One turning vector, and how many steps it has turned
The counts run from 0 to 435.
[  9  26   9  -6  -9  -8  12  -3   6   3 -32   4  -2 -27   1 -22 -12 -11
  17   1  -4  -9 -11   4  19 -15   7  35  14 -25 -31  22] | 221
[ -5  -8   6  19  14  22  -3  12  33  20  23  -4  16   3 -25  -2 -18   9
   3 -11  21  19  33  -9 -11  -3   9 -17   9  22  21  -6] | 362
[ 21  15   6  15  11   4  17  21 -34   5 -17  11   5   4  38  18 -11  -4
   8  -7  22 -15 -11  -7  -4 -26  -7 -15   2   6  29 -10] | 139
[ -4  -8 -11 -20  22   7 -12  17  -6   6  23  -5  -4  35  -2   7 -14   5
 -15  -8 -18   7 -17 -28 -10  10   4 -33  24   2  32  10] | 294
[ 21   8 -23 -18   4  -6 -23 -21 -17 -22   0  -4   1  37  -7 -19 -21  17
 -21  -5 -26   4 -19 -19  18   8   0 -12  -6  -5 -13  -8] | 383
[-16 -23  -3  -2  -1   5 -14 -14 -10 -26  25 -17   0  41 -13  26  -6  23
 -17   9  -1  25   5  -3  12  17  -2 -25  -9   4 -21 -10] | 357
[-21 -12  14   1  29 -32  16  -6 -19 -13   9  29 -36  -5   7  16  11  14
  12  19 -10   5  18  10  20 -17  11  -1   5 -12  -8 -12] | 145
[-15 -21  -4  24   7  10  -6   7  37   8  23  -1  13   4 -27  -1 -19  15
  -1 -10   2  29  21   0   6   6  12 -17   6  16  26   1] | 361
[ 26  -2  10  -4 -22  12  -2  17  24  29 -12 -22  17 -12   1   0 -16  -5
  -9 -21 -19   1 -25   4 -21  11  -2  13 -16  26  -4  20] | 99
[ 21  36   8 -31  -6 -12   4   8 -31  -5   1 -11   6 -10  11   3  15 -27
  -1   6  13  -7 -20   0 -12 -22  -9  10  -1 -21 -13  17] | 313
[ 13 -12  12  -4  -7   3   9  -1  19   9  35 -22  26 -28  -9  22   2  25
  -4  -7  12  35   1  22  -3   6  15  -3 -35   6  -1   9] | 272
[ 14   1 -14   9  17 -26 -10  12  -1 -15  -1  -2  -9  -9 -39 -32  16 -13
  12   5   0  -3   4 -22 -31 -17   4   5  30  10  25  22] | 215
[  5   8  15  -4  13 -23  11   2 -30 -23   1   6 -15 -19  32  32   0  18
  19   3   3  20   7  19  26  -8   9   6  -4   4 -17  -8] | 143
[-16  -7 -16  -1   2 -31   5  13 -26   0  -6  19  -6  14   0   2  20 -33
  -3   4  -9 -14 -20  -3   7 -23 -13  -5  11 -10  36   6] | 43
[-10  24   4  11  29   0  16  -9 -15 -23  -3  26 -19  10  12  -1 -12  -2
  15  13  15 -12  28 -10  30 -29  13  -7  14 -25  -7 -24] | 51
[ 25  16  11 -21  45  -3  22  11   0  21  29   6 -14 -19  16   4  11  15
   0  -6  -9  -9   4  -5 -21 -20  20 -16  -1 -20   3  -7] | 207
[ -2  -3 -12 -19  17   4 -17  -1  -8  21  -4   9   4  38   9 -19 -17  12
 -12 -13 -38 -35  -7 -17   6  -5  -5 -18  15  -5   8 -19] | 199
[-23 -17  30  31  13  16  37   7   9  20   8  -1  -3  -3 -13  18   0  -5
   5  16  38  -1  10   4  -9 -10   2 -15  17  -7   9  12] | 60
[ 10 -19 -16   8 -18  -5 -13 -20  12  -2  -2 -14  20  23 -32 -35   8 -10
 -30   5 -13 -18  -8  -9 -12 -10 -11   2 -25  13 -11 -10] | 279
[ 38 -14 -12  -1  23   2   9  14   6   9 -11  -1 -12 -11  17   9 -25  23
  -4 -20 -39   0 -31  -8   0  12  14 -11 -10  16   5  11] | 203
[  7   2  10  -1  22  26  27  -3  25   9  41  -5   4  12 -18   2  -9  -5
 -18   4  26  22   5 -12 -11   3  18 -27 -19 -10   5  -4] | 87
[-19 -54  -2  34  -4 -16  16   5   3 -23  -5 -12 -11 -16  -9  34   7   9
  13   6 -12   6  -7  12   0  -4  -1  -7   4   5  -3  22] | 333
[  0   0  20 -17  12 -11  -5  -2  10   3   8 -20 -12 -26 -11  11   1  23
  14  -4 -29  -1   2   2 -26   4  14  14  18  -9 -43  24] | 394
[ -7  16   6 -22  42  -2  -3  -1   7  -8  26   8 -16  -2  -9  -7  -3  21
  12  -5 -11  -5  11  -9  -4 -19  18 -15  27 -48  -4   3] | 25
[ 18  10  22 -18  11  -5  -4  -6   1   2  13 -25  -3 -24  -3   9  -1  37
  11  -8 -14  10  -3   3 -19  13  11   8  14 -19 -44  24] | 393
[ -3 -15  -8  17  -9  12  -3  -6  19  31  -8 -14  26  22 -32 -27  -9   4
 -19   1 -12 -34 -14 -16 -28   7 -13  -9  13  10   1   3] | 96
[ 24   9   3 -24  20 -15   4 -11 -29 -11  38  -8   6 -13   0   4  18  33
  -4   2  -7  -5 -13  -4 -18 -14   6 -17   4 -39 -11   2] | 209
[  1 -26  -2  50  11 -13  20   1 -17   3   0   7   3  -5 -10   4  11   3
  12  12  30 -11  15  -9 -20 -17  -8  -8  12  27  26  -3] | 242
[ 14 -20 -16  26   5 -17 -20  14  17 -14 -16 -17   3 -25 -15   0 -14  16
  22 -16  -7   8  -8 -12 -16  -3   5  11  33   9   6  35] | 31
[ 15   2  11  15 -22   9  17   2 -19   1 -27   0   1  12  23  13 -16 -18
 -17   6  23  25 -12   3  21  12  -8   4 -29  41   6  -1] | 349
[ 22   3 -10   5   1   4   8  13 -17 -36 -19   3 -10   0  16  24  -4 -33
   1   0  15  11 -30  -6  12 -25  -5  -5 -22  -1  14   9] | 46
[ -3 -28  -8  47 -15   7  13  -5  16 -20 -23 -13  19 -10 -16  15 -17   4
  12   3  25   0 -15  -2   4 -13  -9  -1  12  -5  -3  32] | 427
[ 14  30  15 -35  -1  18   8 -19 -11  12  -7  -8  -2  23  16  -8 -19   1
 -26   0 -24  -7 -24  -3  11  10   0   4 -14 -14 -41   0] | 288
[-31  20  10  16  -6   4  11 -14   9   5   5   8  23  -2 -27 -12  -5  -7
  14  15  47  -3  29   8  16 -26  -1   3  17 -22   0  -4] | 155
[  1  -9  -4  -3  -7  -9  -6  23 -29 -19 -25 -14  -7  13  20  38  -6 -20
   4  -3 -15   7 -27  -6   5   3 -16  -4  13  13   1  28] | 228
